(in the rows, 128 means zero)
Named turns come first, each shown by rows before and after it. Which turns, in which order, take the first row of each pair that follows to the second? Write the first one first, as in the answered first pair.
turn kiden:
[119 156 100 124 136 140 125 127 109 136 140 115 139 133] |-> [131 146  95 122 134 133 134 126 121 145 140 105 141 122]
[143 112 125 131 115 124 153 120 129 148 152 121 125 129] |-> [130 118 131 134 108 117 130 115 130 148 142 125 103 114]
[135 116 144 129 112 152 122 129 138 141 125 107  94 116] |-> [118 134 150 138 121 158 109 130 126 125 123 113  95 133]
[180  72  82 123 122  87 127 138 151 184 144 123 118  81] |-> [114 119  98 148 123  92  60 116 144 169 109 157  65  91]
turn difo:
[136 126 119 121 128 141 130 124 128 112 130 125 131 136] |-> [142 121 124 119 121 139 129 122 131 116 129 120 130 130]
[144 139 155 126 127 153 145 131 108  98 140 127 145 145] |-> [149 129 162 128 118 149 142 133 112 103 139 119 133 127]
[164 131 104 116 126 147 178 152 116 119 156 126 173 147] |-> [179  96 128 117 100 150 174 142 112 128 151 104 137 106]
[133 108  94 111 131 104 142 138 157 159 129 118 142 109] |-> [131 110 100 113 126 100 134 130 154 160 120 111 126 100]
turn Gib:
[123 148  99 107 143 118 142 145 132 130 135 148 171 165] |-> [ 92 168 110 126 141 122 103 128 128 123 120 167 141 169]
[115 131 148 139 112 136  86 110 123 135 104 150  88 116] |-> [150 102 155 129  99 131 111 118 125 150 119 119  91  90]
[107 149 117 148 119 137 105 109 138 113 106 154 120 104] |-> [124 131 123 144 105 131 110 109 143 125 108 139 117  80]
[132  87 123 113 107 120 117 105 139 147 131 122 106 101] |-> [151  83 115  99 112 114 138 116 144 151 139 113 136 115]
turn vifuz:
[149 114 102 122 144 110 150 150  70 100 149 165 151 177] |-> [150 113 121 131 135 122 147 145  60  90 151 154 143 171]
[103 120  88 129 101 140 137 113 190 139 127 185 143 176] |-> [ 99 127 142 150  84 180 120 101 153 103 125 179 109 175]
[122 132 138 129 134 131 129 122 128 134 126 133 130 142] |-> [128 127 144 128 127 132 138 123 127 139 131 132 127 133]
Now pairs of rows:
Between the rows of a pair lie 2 to 3 turns.
[105 169 101 159 161 125 144 145 111 119 123 134 186 172] |-> [139  99  90 149 119  81 138 130 151 181 120 103 141  84]
kiden, kiden
[141  89 149 115  97 136 109 107 134 142 128 107  68  76] |-> [117 161 160 129 148 179 121 125  91  82 131 137 121 171]
kiden, kiden
[122 164 136 134 131 141 147 119  96 110 140 135 155 168] |-> [111 150 159 145 108 133 110 100  97 115 129 135 101 133]
Gib, Gib
[138  86 153 139  79 128 117  98 119 143 104 115  63  59] |-> [185  90  99 101 123 125 209 143 127 144 150 110 184 120]
Gib, Gib
[131 128  85 142 145  98 116 144 155 172 121 129 135 114] |-> [127 159 138 163 150 151 121 151 101 111 132 135 144 159]
kiden, vifuz, kiden
[ 69 176 141 154 132 131  64 119 114 106 110 161  89 151] |-> [178 111 121 105 137 127 194 157 119 132 164 106 189 146]
kiden, kiden
[152 114  94 106 155 114 165 154 142 142 142 127 188 138] |-> [131  93 127 130 107 103 101 120 154 160 114 125  90  65]
difo, kiden
[154 151  78 101 164  95 172 162 138 135 140 147 182 168] |-> [157  96 108 115 103  79 127 127 157 175 118 120  81  67]
difo, kiden
[ 77 160  79 123 173  97  98 129 172 149 111 152 163 165] |-> [ 71 168  89 134 169 103  85 120 163 140 108 156 147 164]
kiden, Gib
[167 111 132 116 136 134 183 144 123 129 151 111 161 147] |-> [147 142 151 131 145 153 164 139 103 101 134 131 150 174]
Gib, vifuz
